Named moves, each a turn or a mirror, and the order they were made in; the first pair answered:
nemos (before => after):
+0.20	+2.91	+0.60	-0.07	+2.95	-0.70	+1.03	+0.40	+0.44	-2.85	-0.19	+1.39 => +1.96	+1.37	+1.33	-0.95	-2.43	-1.98	-1.54	-0.82	-1.09	+1.96	-1.64	-0.45
+1.84	+0.65	+4.02	-1.67	-0.95	+0.80	-1.00	+0.56	+1.16	-0.11	+2.03	+2.23 => +1.78	+0.80	+4.17	-1.64	-0.36	+0.91	-1.05	+0.57	+1.33	-0.60	+1.98	+2.27
-3.55	-3.41	-0.97	+1.88	-0.96	-1.04	-3.09	-0.94	-3.02	+3.97	-3.51	-0.85 => -5.47	-1.67	-1.90	+2.89	+5.06	+0.16	-0.15	+0.27	-1.05	-1.90	-1.67	+1.40
+1.16	-0.25	-2.05	+0.78	+2.37	+0.05	-1.41	-1.08	-1.24	+0.13	+0.00	+0.59 => +1.32	-0.76	-1.97	+0.96	+1.69	-0.13	-1.63	-1.04	-1.54	+0.71	-0.39	+0.26
Nidu (before => after):
-2.15	+1.97	+5.52	+0.53	-3.17	-1.13	+0.33	+3.71	+2.37	-2.90	+0.13	+2.71 => -0.52	+1.06	+6.77	-1.05	-4.34	+0.53	-1.39	+1.71	+0.14	-0.62	+2.30	+3.34
+0.43	-0.67	-3.30	-0.63	-0.15	-0.36	-0.41	-1.34	-0.66	+1.94	-0.73	+0.49 => -0.40	-0.20	-3.79	+0.31	+0.36	-1.11	+0.30	-0.55	+0.18	+1.10	-1.74	+0.10
-0.42	+0.99	+1.40	+0.00	+3.91	+3.16	+2.18	+0.08	+0.75	-2.31	+2.43	+1.67 => -0.74	+0.92	+1.75	+0.07	+3.57	+2.88	+2.33	+1.04	+1.03	-2.43	+2.07	+1.34
lipir (before => after):
-0.21	-0.03	+1.79	-0.69	-1.16	+1.08	-0.35	-0.83	-1.48	-0.67	+2.71	+0.94 => -0.27	+0.18	+1.73	-0.55	-0.78	+1.16	-0.14	-0.73	-1.43	-1.12	+2.89	+1.05
+0.69	-0.35	-0.11	+0.45	-1.17	-1.54	+0.18	+1.17	-0.41	-0.06	-1.14	-2.30 => +0.15	+0.05	-0.12	+0.73	+0.12	-1.39	+0.80	+1.66	+0.13	-1.21	-0.66	-1.81
+1.19	-2.47	-4.59	-0.17	+0.03	-0.99	-1.34	-2.14	+1.27	+0.02	-3.73	-0.44 => +0.11	-1.82	-4.81	+0.13	+2.37	-0.55	-0.15	-1.54	+2.02	-2.28	-3.46	-0.08
poga (before => after):
+0.73	+1.07	-2.79	-0.68	+2.63	+1.27	+0.56	-2.44	-1.29	-2.78	+3.36	+2.32 => +0.94	+0.78	+1.48	-1.84	+0.25	+1.72	-0.20	-2.41	-2.40	-1.12	+4.79	+2.60
-1.18	+1.32	-2.09	+0.98	+3.98	+0.64	+0.39	-1.63	+0.70	-3.56	+1.23	+1.87 => -0.67	+0.99	+1.12	-0.30	+2.64	+2.06	-0.53	-2.28	-0.84	-2.20	+3.66	+2.41
-0.22	+1.23	+1.79	-0.89	+2.75	+1.85	-0.21	-0.48	-0.60	-2.00	+3.26	+1.49 => -0.55	+0.86	+4.26	-1.36	+0.42	+1.00	-0.76	+0.45	-0.87	-0.28	+2.98	+0.92
Now pairs of rows:
Each pair is 2 to 3 moves apart.
-0.65	+1.76	+3.33	-0.32	+1.25	+2.74	+2.13	-1.93	-1.14	-3.10	+2.84	+1.92 => -1.83	+1.39	+5.86	-0.03	-0.98	+1.32	+1.91	+0.01	-0.51	-1.97	+1.56	+0.81 => nemos then lipir then poga
+1.07	-1.52	+4.93	-2.31	-5.80	+0.61	-2.60	+1.20	+0.50	+3.21	-2.17	-1.40 => -1.68	+0.91	+5.08	-1.26	+2.47	+2.76	+1.48	+3.49	+2.90	-4.51	+1.00	+1.51 => nemos then poga
+0.55	+0.40	+2.73	-0.48	-2.96	+0.48	+0.28	+2.16	-1.61	+2.53	+0.23	+1.07 => -1.19	+1.13	+1.15	+0.90	-0.61	-0.74	+2.38	+4.16	+0.65	-0.60	-1.52	+0.90 => poga then lipir
-3.18	+1.89	-1.77	-1.88	-2.45	-0.93	+3.06	+2.82	+2.11	-2.47	-3.33	-2.85 => -1.51	+2.30	-3.37	-2.90	+2.40	+2.94	+3.12	+0.10	+0.41	-4.69	+0.84	-0.03 => poga then poga
-2.35	+1.95	+2.94	+0.51	+4.29	+0.73	+2.99	+1.28	+1.53	-3.95	+1.99	+1.01 => -1.42	+1.91	+1.89	+0.01	+5.07	+1.45	+2.45	-0.11	+1.10	-4.18	+2.66	+1.61 => lipir then nemos
-0.82	+1.11	-2.78	+0.08	+0.61	-0.55	+0.71	+1.02	+1.10	-1.90	-1.87	-1.12 => +0.02	+1.47	-0.71	-1.40	+1.60	+2.30	-0.08	-0.57	-0.67	-1.80	+1.76	+0.71 => poga then poga
-2.31	+0.13	+1.83	+1.50	+1.05	-2.11	+1.21	+5.00	+4.39	-2.43	-0.29	-0.38 => -0.14	-0.36	-5.16	+2.30	+2.98	-1.69	+0.78	+1.83	+3.57	-2.55	-1.30	+0.04 => nemos then poga then poga
+1.10	-1.39	+3.20	-0.27	-1.55	+0.25	+0.40	-1.89	-0.77	+1.99	+0.96	+0.56 => +0.28	-1.25	+0.91	+0.95	-2.20	-2.14	+0.94	-0.48	+0.41	+1.99	-2.17	-0.98 => poga then poga then Nidu
-0.15	+0.04	-0.51	-0.02	-1.23	-1.11	+0.44	+0.56	+2.05	+0.28	-0.46	-1.51 => +0.59	+0.35	-0.85	-0.59	+0.80	+1.03	+0.33	-0.79	+0.97	-0.52	+2.07	+0.06 => poga then poga then poga
-0.92	-0.36	-1.09	+0.66	+1.13	-2.35	+1.33	+3.03	+1.72	-0.08	-2.49	-0.82 => +0.35	+0.16	-1.59	-0.45	+4.19	+1.00	+1.01	+0.82	+0.34	-1.46	+1.43	+1.60 => poga then poga
+0.57	+1.09	+4.85	-0.56	-1.56	+0.47	-1.82	+0.68	-1.27	-0.20	+2.34	+0.29 => -1.02	+1.59	+1.01	+2.02	-0.73	-2.56	+0.11	+2.92	+1.36	-2.30	-2.20	-1.62 => poga then poga then nemos
+1.54	+0.95	+1.31	-0.50	+1.41	+1.55	+1.07	-0.09	-2.21	-0.24	+2.75	+1.85 => +0.51	+0.64	+3.03	+0.24	-2.33	-1.09	+0.93	+1.87	-1.02	+1.79	-0.21	-0.22 => poga then poga
+1.69	-0.05	-0.25	-1.60	+0.43	+2.43	-1.66	-3.38	-2.94	+2.70	+3.34	+1.71 => +1.72	-0.28	+0.36	-1.53	-0.84	+1.96	-2.09	-3.42	-3.16	+3.66	+2.69	+1.22 => lipir then nemos
-0.41	+0.25	-1.01	-0.74	+3.03	+2.27	+0.24	-0.45	-2.16	-0.13	+1.82	+2.77 => +0.14	-1.21	+0.11	-1.39	-2.19	+0.33	-1.68	-0.26	-2.56	+3.81	-0.37	+1.02 => nemos then poga
-0.77	-0.45	+3.97	+1.19	-4.78	-3.31	+0.92	+3.09	+1.19	+0.80	-2.54	-1.09 => -1.96	+1.24	+1.48	+2.13	+1.59	-1.59	+3.24	+3.45	+2.51	-4.65	-0.89	+0.83 => nemos then poga
+2.57	-3.02	-3.19	+3.33	-3.40	+0.24	-0.71	-2.75	+0.29	+3.69	-0.76	-2.56 => +1.07	-1.64	-5.61	+4.88	+0.35	-0.09	+1.36	-1.54	+2.23	+0.07	-1.53	-2.42 => Nidu then poga then Nidu
